Rotation paths and how fast each direction turns (degrees a step):
Each turn is a multiple of 5 degrees from 10 to 175, or 0.
Each row of a path follows its step; steps can be skipped.
path 1
step 0: [  1  -4 -12   0   7   4  20  -6 -14  -5  14   2  -6   3  -4  -6  -3   1
   3  -3  -6   7   6  14   9   5  19  -7   6 -13  26  -3   3  20   9 -18
   9   8]
step 1: [  7 -20 -12   0 -12   4  -8 -10   3  -5  10   2  11   4  -6   4   8 -11
  -8  -6  -3  14   3   0  14  -2 -10  10  -4 -17  27   0  14   1  20 -12
   2  -3]
step 2: [  1  -3  -8  -7 -12  -9   2  -3 -23  -2 -10  10  -6  -2   0   7  -3  -7
 -14 -11   0  -1 -12 -15  -2   6  -1  28 -10 -22   2  -7   9   9   2 -16
   7  -7]
step 3: [  3   9 -29  -9   2  -8  12 -15 -14   0   4  17  -1  -6  -8  -3   8  13
  -8   2   8   3  -1   7  11  15  14   4  -3 -22   3  -2  -9  10  -2  -6
  -4  11]
step 4: [-10   3 -10   5  -4  -6  14 -15  17   0  -4  -1   7   2 -11  -3  19  -5
 -13 -11  13  16   9   7  18  15  -5  12  -3 -10  10  11   6  -2  20  -1
   1   0]
step 5: [-10 -10   3   1   8  -8  20 -16  -5  -6 -10  -7  -6   0   3  12   1  -4
 -18  -8   7   4   5 -21  -4   4  13  15 -17  -3   3   4  17   3   8 -14
  13  10]
step 6: [ -6  -4 -16  -3  11 -10   7 -26   5  -3  14  10  11  -1   8  -1  -9   6
  -8  14  -3  -3  -4  -8   2   0  15  15  -1 -10  11  -9   2  10   1  -2
  -9  25]
step 7: [ -6  18  -8  -3  -6 -15  -1 -12  16  -8  -3   3  16  13 -10 -12   3 -11
   5  -3   0  -2  -2  -3  16  11  -2  18  -3   3  19   0  15  20   7  -4
  -2   3]
step 8: [  7   3  -2  -5   3  -8   1  -1  -6  -8  -7  -4  18   2  -4  18  -4   2
  -2   0   6  -1   9  -6  -3  21  13   8 -23  -3  12  14  12  19   2  -8
  24  -2]
Speeds:
[-3  5  1  0  2 -3  2 -3 -2  4 -3 -3 -5  2 -3 -1 -3 -5  2 -6 -5 -2 -2 -5
 -3  0  0 -2 -1 -2 -3  3  3  1 -2 -4  5 -7] | 130
[-1  6  2  0  3 -3  2  3 -6  5 -3  3  5  3 -5  2  5  3 -2  4  0 -1  1  7
  3  1  2  2 -1  2  0  4 -3  0  0  5  3 -4] | 80
[ 3 -2 -3  2 -3  0  0 -5 -6 -2 -1 -1 -6  2  2 -4  3  3 -4 -1  2  5 -4  5
  4  0 -1  2  0 -4 -5  0  2 -8 -2 -1  1 -3] | 35
path 2
step 0: [  5  15   0   4   6  -1  -8  -7  22   4   5  17  -2  11   5   8   0 -11
   0 -15  15  -5 -10   8  11 -13  -1   7  -3 -10  28   9  -6   7  -4  -6
  -2  -5]
step 1: [-16   6   6  11   6  -5  -5  16  11   1  10   5   1   8   5  -7  -3  -5
   7  -2   7  -2  -3  -9  -2 -19  27  22   0  11  -1   2 -16   5  -1  14
   4   1]
step 2: [  1  12 -12  -8   2 -14  -9  17   2   5   3   9  22   5  -1  -6  -7   3
  16  -3  -3 -16  -6 -22   4  11  -6   3 -12  13  12   3  -6  12  -5   6
   1   9]
step 3: [  0  29   3  -5  10   0 -18  12  -5   3   1   0  -6  -3  19  -5   5  -7
   5  -6  10  -7   1  -1 -10  -6  -7 -10   8 -11  18   4 -13  15  -4   1
   2 -14]
step 4: [  6   8  -5  10  23 -10 -12   7   1   6  19  -9  -2   4   6  -2   1 -21
  -1  -4   6  -4   2   2  -1   2  29   8 -12 -12   7  -5   6   9   4   7
   0   9]
step 5: [ -1   7  -2   3  12 -11 -12  16   4 -19   0   2   8  -9   0 -15 -13  18
   2  16   8 -14 -14   0   3   5  11  10 -11  -3  19   3  -7  -2  -2   0
 -12   7]
step 6: [  8  18  16  -1   0 -10  17  -2   4  -5   7  -2  15 -11  22 -10  -4  -4
   6  -2   8 -24  -1  -3   0   3   2  -3  -3 -12   8  16  -7   8  -4   3
  13  -7]
step 7: [ 20  10  -1   7   2  10 -11  -5   2  11  15   6   9   5  11  -4  -2  -7
   5   2   3  -8   1  12 -10  -9  19  11  -3   1   6  14   0  23  -6  -7
 -18   1]
step 8: [-21   5  -7   3   4  -1  -5   7  30  -7   6   1   1   7  11 -15 -16  -3
  13  -6 -10 -11 -10   7  -3  -5   7   9  -7  -8  11  -5  -6   4  -4 -12
  -7  11]
Speeds:
[-3  3  6  4  3 -4  2 -1 -1  5 -3  3 -3 -3  2  3  4 -2 -6  0 -2 -6  2  2
  0 -5  1 -3  0  6  2  2  5  0  4 -2  1 -3] | 120
[ 4 -4 -1  7 -3  1 -2  3 -1 -1  3 -1 -4 -2 -2 -6  0 -1  4  0 -3  1  1  6
  5  0  3  0 -4  8 -1 -4  2  6 -3  3  2 -1] | 120
[-5  1  3  3  5  1  2  2 -2  1 -2 -1 -1 -1 -8 -1 -1  6  2 -2 -3  1 -6  2
  2  0  2  8  0 -2  1  5  1 -2  1  3  6  5] | 95
[ 4 -2  0 -1  4  4 -6  1 -7 -3  1  0  0  1 -3  0 -1  5 -3  3  2  0 -3 -1
  2 -8 -2  2  4  4  2  2 -3  1 -1 -8 -3 -4] | 160
path 3
step 0: [ -2   2  -5  -2   4  -1  -5 -28   8  -1   6   6  -2 -14 -15 -17   8  -4
   8   2   6   4   3  10  13 -11   4  10  -8  -2 -18   9   4  -9  -2  20
  -6   6]
step 1: [  3 -23  -7 -12   0 -13  -1 -17   0 -11  11  -1  -5  -4  15 -16  -2  -6
  -7  -8   8   8  -1  -6   3 -19   8  -1  -8   6  -8   6   9  -5   9  -7
 -13  -5]
step 2: [-17  -7   5 -22  -4  -7   6 -10   2  12  -7  -5 -15  -6   1 -17   4   9
  -2 -13   5  -6  12  -9   1   1  -3  -8  -6   1   0  10  -9   4  24  -9
  -1   8]
step 3: [-14 -11  10 -14  19   6 -13  -7  -7   9   4  -1   7 -10 -10   8  20   1
  -6   1  10  -2   0   3  -4   5 -15  -6  -2  13  -2  -6  -5 -13  19  -4
 -10   7]
step 4: [ -8 -14   7 -15   6 -14  -7  -8 -12  24   5 -10  -6 -12   3   4   8  -6
   1  17 -10  -1 -18  -1   7  -2 -12   2   3  -6  14  -1   6  -6  -8   0
  -7 -11]
step 5: [  4  -5  -3 -15   5   8   2   3  -5  13   2  -4 -22 -17   9   2  -4  -8
 -10   6   6  -8   7  13 -10   8  -4  18 -18 -18  15  -2  -1  -2  -7  -1
 -10  -1]
step 6: [ 15  -2  -1  19   0   4  14 -23   2  13   3  -2  -5 -23   8   0   2  -5
  -7   8   3  -6   2  11   1  19 -13   9  -7   5  -9  -1  -3  -1   0  -6
  -8  11]
step 7: [ 15 -22  -6   6  -2  -6   5 -15  17  -7 -14  -3  -7 -13 -10   3  -1   0
  -9   5  -8 -18  -7  12  10  -7  -6  -6 -12  -1  -8  -6  11  -5   8  11
  -5  -8]
step 8: [ -2  -3 -12  -5   9 -15  -2  -4  20   0  -2   9 -23  -4 -11 -17   6 -17
  -3  -6   4  -2  -2   6  -3  10   8 -17  -2  -8  -8   2  16   4   1  -4
 -14   1]
Speeds:
[-3  0 -4 -4  3 -4 -5  1 -2 -2 -1  1 -3 -2  3  2  2  9  4 -1 -2  0 -3  2
 -2  2  5 -4  2  5 -3 -5  0  6  4  0 -2  1] | 55
[-5 -4  2 -1  2 -5  0 -2  2 -3  3 -1 -4  9 -7  1 -3 -2 -2  0  2 -1  1 -2
 -5 -1 -5 -7  2  2 -1  4 -4  1  4 -1  0  1] | 55
[ 4  1 -4  5  0 -3  8  6  1 -2  1  2 -1 -1 -2 -2  0  0  8  2  2 -3  2  2
 -2 -1 -3 -6 -1 -3 -5 -3  3 -1 -2  3 -2 -2] | 35
[-2  4 -4  2 -1  4  3  2 -1  1 -1 -2  1  1 -2  0 -2  4 -4  2 -1 -4  0 -2
  8  4 -7 -3 -4  7 -1 -3  0 -3  6  0  2  3] | 95
